Each named turn below is shown by a few rows before and after it. Which turns, in which order, take the first row of each later pair to the second? The first pair is answered.
Goz:
[-30  -6  52  39  -2  17  -3 -22  78] -> [-29 -25  -8 -36  -9  23 -47 -60 -55]
[ 12  10   2   0 -33 -33  -3   8  42] -> [  0   6  21   6  23  30 -38 -27  17]
[ 4  1 16 12 10 -9 -1 -2 31] -> [  4  -6   0 -11  17   2 -22 -19 -15]
munob:
[ 13   3  -7  17  16  26  -4   1 -14] -> [ 26   8 -14  -5   6   8 -18   1 -11]
[  1   7   7 -13   3   8 -28 -22 -11] -> [  5   7  -1 -19 -24 -18 -19 -14  -4]
[ 17   7 -27 -26 -29 -21  30  69 -10] -> [-10  -1  -4   9  -2  23  57  68 -15]
dek:
[ 21  13  12  -4 -11 -20 -14  22  45] -> [ 24  10 -12  -1 -10 -25  14  47  16]
[ 30 -18  20 -20   6 -23 -45 -18  65] -> [ 50  -9  -7  -8  21 -40 -10  36  57]
[ 11  -6  -1 -15 -13  -8 -34 -12   3] -> [ 19   1  -6 -11  -7 -14 -35   7  13]
bisaf:
[-21  -9  -7   6  -7 -11  21  11 -16] -> [ -2   5 -12   7  20 -10   7  28   0]
[ 15  18 -37 -10  16 -15  -9  30 -36] -> [-36  -5  -7  19 -16   9  35   8 -36]
[ 20   8  25  16  36   4 -34   2  24] -> [ -6 -17  13 -20 -19  -9 -33 -35 -26]

Between the rows of a pair lie 2 to 3 turns.
[-30 -15 -32 -31  30  21 -12 -31 -77] -> [-14  -9 -18 -60  -7 -12 -55 -56 -31] | munob, dek
[-60 -46   5  -2 -11  35  -6 -47 -77] -> [-36 -12  38  58  70  64  -6  -7  14] | munob, bisaf
[ 20  11 -12  15  52  14   4  26 -33] -> [  2  -3   4  28 -22 -23  53  30   8] | bisaf, Goz
[-28 -13  36   9  29  70 -36 -72 -40] -> [ 35  13  12 -26 -69 -69 -22 -16  60] | munob, Goz
[ -4  -8  -4 -46  -9  -9 -40   3   1] -> [-29 -16  29  -5 -21   4  -1  12  42] | dek, bisaf, dek
[  6   4 -16  28  12 -13   9  32 -20] -> [-12  -6   9  34 -27 -18  12   5  10] | bisaf, dek, Goz
[-40 -29 -13   7   9  31  -1 -29 -62] -> [ -8 -20 -36 -35 -32 -24 -21 -23 -52] | munob, munob
[  4  31   7 -12 -30 -19  -6 -12  58] -> [-22  16  19 -13   2  35 -29 -50  14] | Goz, bisaf
[ 17  31 -44  -8  43   2 -18   4   0] -> [-33  -3 -26 -14  -5  24   2 -44 -38] | bisaf, munob
[ 17  30  -3  22 -18 -22   9  18  44] -> [ 17  31 -14  21  45  24 -17  11  -6] | Goz, dek, dek
[ 15  13  25  21 -11 -10 -11  -2  38] -> [ 15  16  22  14  15   8 -32 -13  21] | bisaf, dek, Goz
[  9   4   6  13  43  15 -22  11   5] -> [-27 -23  18   4 -13  15  -1 -24 -17] | munob, bisaf, munob
[-36 -23  29  18 -25  13  30 -21  49] -> [-31 -26  -1 -16  16  45 -14 -44 -35] | dek, Goz
[ 18  23 -18 -36 -18 -26  -4  16   1] -> [-29   2  12  -1   5  38  16 -10 -25] | dek, bisaf, Goz
[-24 -25  11 -37 -41  27  -4 -68  -4] -> [-16 -15  27 -29 -21  35 -21 -67  31] | Goz, Goz, munob
[ 13   2 -27   9 -10 -37  28  57   9] -> [-11  -1  -4  32  57  35  10  30 -13] | Goz, dek
[  0  -2  -3  -4   9  -1 -32 -26 -12] -> [-11  -5  15  13   5   6 -19 -32   5] | bisaf, munob, bisaf
[-18  -6 -12 -28 -16  23  12  -4 -36] -> [-19   3  25  -7 -10  31  -5 -22  29] | dek, Goz, Goz
[-17   3  10  41  54  49  18  29  31] -> [  2  -9 -41 -50  14  16 -45 -11 -50] | dek, bisaf, dek
[-39  14  84  68  23  43   2 -40  75] -> [-46   3   3  77  25  24 103  43 -40] | dek, dek, dek
[ 26  30 -13 -15  39  -8 -60  22  13] -> [-50 -19  -3  -1 -40   5  23  -4 -52] | dek, bisaf
[ -2 -22 -27 -12 -50  37  30 -14 -44] -> [ 15  -1 -24  30  17  58  43  27 -17] | bisaf, dek
[ -6  -8  48  -1   1  35 -32 -34  13] -> [  0  -8  44 -11 -21  16 -33 -38  23] | munob, munob, Goz
[ 11   6 -12  20  30 -14   7  16  -7] -> [ -2  -2   6  32   2 -19  22   5  16] | bisaf, Goz
[ 26   3 -21  -9  47   3 -16  21 -23] -> [-28 -23  23  31   0  23  35  -6  -4] | munob, bisaf, Goz
[ 30 -15 -15 -30  -5  -3  -1   5 -41] -> [ 13 -14  13   0  34  41  -3  -7 -19] | bisaf, munob
[ -4  10   8 -23  28  28 -31 -24  -9] -> [-29   1  21  12  17  35  24 -12   0] | Goz, munob, Goz
[ 12  -5 -32 -52   3  -7  -9   2 -60] -> [ 15  11 -13   8  61  22  29  47 -12] | bisaf, Goz, bisaf
[ 27   3  27   8  35  37 -15  -6  -2] -> [ 51  14   8  -5  21  -1 -13  22  14] | munob, dek, Goz
[-17 -16 -35   8 -29  -2  78  26 -59] -> [  9  -3 -57 -19 -19 -18  48  31 -72] | bisaf, bisaf
[-12   7  24  25  21  24  16  20  39] -> [-23  -3   5  24   4  18  43  29   7] | Goz, Goz, munob
[  2  10  24   1 -31  -8   0  10  78] -> [ -3   1  -3 -15 -65 -35  25  19  35] | munob, bisaf, munob
[-29  11  -2 -33 -30 -31  -9   0   7] -> [-35  18  22  10  21   9   1   8  36] | bisaf, munob
[ 11  26   6   7   4   6 -20  24  53] -> [ 17  19 -28 -28 -33 -28 -12  28   8] | munob, Goz, Goz
[  1   3  41  32  15   8   6 -10  49] -> [27 18 12 26 42 -8  6 26 36] | munob, dek
[ 30  24 -18 -48  29 -16 -52 -24  -9] -> [  9  19   7  12 -23 -45  46  18  55] | Goz, munob
[-31 -26   8  -4   1  36   4 -21 -24] -> [11  3 -4 12 18 -6 19 41 36] | Goz, bisaf
[  7  -1  21  -7   4   7 -18 -13  21] -> [-13 -13  15  -1  -4  20   4 -19 -14] | dek, Goz, bisaf
[ 4 16 16 13 -8  7 42  1 41] -> [ -7   6   5   0  22  47  25 -22 -23] | dek, Goz
[  8 -18  21 -22 -15 -13 -70 -44   9] -> [ -7 -19  48  23 -34 -19 -17 -18  58] | Goz, bisaf
[-26 -16   1  16 -27  -2  52  14   3] -> [  8  -5 -27 -30 -34 -39  11  16  -6] | Goz, munob, Goz
[ 22  43  25  12  42  -3 -33  -2  66] -> [-23  19  53  41  11  17   8 -20  64] | bisaf, bisaf
[-10   1   7 -26 -18 -10  -2 -25 -11] -> [  0   9   0 -18 -24 -27  14   0   3] | bisaf, bisaf, munob
[ -9 -22 -13 -27 -22  11 -18 -23 -49] -> [  1  -1  27  19  33  39 -21  -8  31] | Goz, Goz, dek
[ 16  11   1  45   2 -22  22  33  58] -> [ 25   5 -34  16 -23 -53  27  40  12] | munob, Goz, Goz
[-45 -11  19   8   5  15  19 -10  19] -> [-16  -6 -26 -41  10  -8 -17  -7 -23] | Goz, bisaf, bisaf
[ 14 -10 -29  -7 -28 -32  21  29   4] -> [-18 -22  -6  25  20  34  28  12 -21] | munob, Goz
[   8   -7  -33  -32   61   32  -40  -25 -106] -> [-44 -17  52  39  58  82  -9 -57 -24] | bisaf, dek
[-54   5  32  52 -14  20  56  21   5] -> [-21  26  35  32  60  49 -32  -1  13] | dek, munob, dek
[  4   0  16   8 -46 -37   3   0  61] -> [-28 -13  13  49  -3  11  55  20  10] | dek, munob, dek
[ -7  16  -5  21  43  37 -13   7   6] -> [ 22  31 -15  -2  22  -2 -34  14  31] | munob, Goz, Goz
[  1  26  -6  40  32  39 -14   0 -12] -> [ 21  29 -38   5  11   8 -28   5 -37] | munob, dek, dek
[ 18   2 -74 -34 -21 -57  -1  40  10] -> [-56 -37 -42   6 -48  -8  60   4 -25] | munob, dek
[ 62   7 -55 -44   8 -10  -4  25 -27] -> [ 46  -6 -45 -59 -13  -1 -24 -12 -40] | munob, Goz, bisaf
[ -8   2  32   6 -34  15   7 -13  43] -> [-8  8 30 17  6 38 -3 -8 39] | Goz, munob, bisaf
[  3  -2   0  40  22 -10  29  43  48] -> [-26 -32 -19   0 -47 -33  37   5 -20] | bisaf, dek, munob
[  2  10  -9 -18  29  22 -40 -12  -3] -> [ -8  11   5   3  37  31 -26  -8  11] | bisaf, bisaf
[-18  -5   7  13  -7   3  45   0  -7] -> [  8   9 -20  -8  35   9   8   6 -29] | Goz, bisaf, dek
[-25 -14  41  16 -13  21  15 -14  54] -> [-2  2 10 20 58 45  5 19 23] | Goz, bisaf, dek
[ 26   1   0 -22  23  -8 -35  -7   1] -> [-12 -21  25  -9  -4  13 -12 -38 -11] | bisaf, munob
[ 31  14  38   3   0   0 -32  -2  58] -> [ 13 -13  -4 -29 -65 -32   6  -1 -25] | dek, bisaf
[ -4   3  13  32 -27 -20  35  10  43] -> [  2   4  -4  31 -26 -29  44  25  25] | bisaf, munob
[  9   9   9 -15  26   9  -3  32 -31] -> [ 13   9   3 -20  15   0   1  36 -32] | Goz, Goz, Goz
[16 -9 12  5 -2 -9 36  4 65] -> [-10 -30  -8   1 -19   0  71   2  -3] | Goz, Goz, munob
[-23  -1  22  33   5  21  32  19  12] -> [-27  -4  23  28  18  37  19   6  -6] | Goz, Goz, Goz
[ -5 -21 -43 -34 -67 -43  35  15 -49] -> [-27 -27 -16 -19  22  54 -22 -36 -80] | Goz, Goz
[ 21   5  -5 -19 -14 -16  -9  -2  10] -> [ 13   7   6   8  -7 -10  16  14  27] | bisaf, bisaf, munob
[  7  23  24  16   5 -23 -13  14  45] -> [ 9 26  6 22 43 -3 -4 30 10] | dek, munob, munob
[-2 -2 21 22  8 29 25 16 17] -> [ 25   3 -19 -19 -20 -18  14  31 -12] | dek, bisaf, munob
[ -6 -24 -11 -24 -30  -3 -25 -56 -29] -> [ -2  -7  30  18 -21  -5  -8 -37  59] | dek, Goz, bisaf
[ 40   3 -32 -56   7 -13 -38  19 -14] -> [-42 -33  27  14 -25  38  47  -2  -4] | dek, bisaf
[ 15   9 -48   0  46   5 -20  22 -26] -> [ 10  13 -23  28  60  14 -12  28  12] | Goz, Goz
[-41 -11  28  28   0  36 -22 -17  19] -> [  9   8 -16 -19 -34 -36 -41  14  23] | bisaf, munob
[  7 -13 -13 -38  18  -5 -38 -10 -26] -> [  5 -19  -9 -39 -28 -31 -15  -7 -10] | munob, dek
[ 13   4 -25  -4 -11 -23  24  29 -10] -> [ -4   1  -5  26  29  20  25  20 -10] | Goz, dek
[-18  -7 -12   5 -36  -8  47   6 -25] -> [ 18  23 -11  22  36   6  19  39  11] | bisaf, munob
[-13 -29  27   1   3 -30 -13 -35  23] -> [  1 -23  15 -11   0 -45 -16 -22  29] | bisaf, munob, bisaf
[-26 -25  16 -19 -70 -25  11 -28  -1] -> [-38 -22  36   0   8  47 -23 -51 -20] | munob, munob
[-46 -39 -10 -12 -63  -8  39 -28 -62] -> [-19 -30 -25 -51 -49 -18 -11 -40 -73] | bisaf, munob, bisaf
[-11 -11  -5 -50 -32 -17  24 -24 -42] -> [ 12   2 -23 -54  18  -4   0  -6 -57] | bisaf, Goz, munob
[  2  -5 -13 -26 -89 -35 -10 -10 -30] -> [  7  19  32  57 -15   1  24  35  65] | Goz, dek
[ 23   5  -6 -12  16 -26 -32  16  33] -> [-19 -23 -12 -23 -21 -11 -11 -16 -35] | dek, Goz, bisaf
[ -2  -5  19  11 -58 -71  34  29  78] -> [ 17 -13 -43 -75 -26 -51 -53 -18 -56] | bisaf, Goz, Goz
[ 42  31 -15   5  60  -3 -24  38  10] -> [ 41  20 -34  -9   0 -50  13  54  -4] | Goz, munob
[-36 -15   4 -18 -40  12   5 -33 -36] -> [-25  -2  27 -11 -17  21 -35 -47  15] | munob, dek
[-50 -27  23  54  31  76  24 -34 -20] -> [-50 -39  -3   1 -12  52   3 -60 -70] | bisaf, bisaf
[ 13  11  37   4  73  43 -17  -5  -9] -> [ 61  31   3 -32  31 -37 -26  25  21] | dek, munob, Goz
[  7   0   1 -26 -50 -29  18  -3  34] -> [-7  5 25 20  4 18 33  8 54] | bisaf, munob
[-17  -5   0 -12  46   0 -20   8   8] -> [-16  -9  -8 -16   1 -37   7  21  22] | munob, munob
[ 18 -24  21  22   3 -28  13  32  67] -> [ 13 -28  12  -3  65  29 -46 -11   1] | Goz, dek
[-23 -10  -1  10  15  19  27   0 -34] -> [-17 -13  -6  -8 -34 -18  29  -6 -21] | dek, Goz
[  8  25  23  -4   8 -21 -31   0  39] -> [-39  -7  16  14 -22  -4  33  -5 -28] | dek, bisaf, munob
[-12 -25   6 -20 -68 -42   8 -18  -1] -> [-39 -27  38  24 -44  -2  31 -21  17] | dek, munob
[ 11  -9 -17 -47 -54 -14  14  -4 -29] -> [ 9 15 23 16 45 52  5 13 27] | bisaf, munob
[ 30  -4 -20  21  17 -22  36  49  26] -> [ 36 -14 -31 -45  -6 -28 -40  -8  -8] | bisaf, Goz, bisaf
[ 24  15 -20   0  15  30  34  18 -42] -> [ -8  -3  14  -3 -15  48  14 -38 -33] | munob, bisaf, dek
[ 28  18 -44 -39 -12 -37   1  26 -17] -> [ 14  15 -25 -31  45  22 -32  -7 -39] | Goz, Goz
[ -2  19  -3  14 -12 -30   2   8  40] -> [  9  18 -26 -18 -13 -36 -24   0   3] | munob, bisaf
[ 19   5  -6 -19 -32  -7   1 -18  -9] -> [ 15  10   0   0  16  31  -8 -20 -16] | Goz, dek, Goz
[  2  -7 -22 -23 -25 -27  28  23  -7] -> [  3 -10 -23 -34  -7  -4  -3  -1 -37] | Goz, Goz, munob
[ -9 -18  44  17 -10  53  -9 -32   7] -> [ 27  -3  26 -21 -27  11 -46 -30  23] | munob, bisaf, munob
[ 20 -28 -18 -31  -9 -19   0 -36 -42] -> [-16 -36  14  15 -12   9  41 -39 -25] | bisaf, bisaf, bisaf
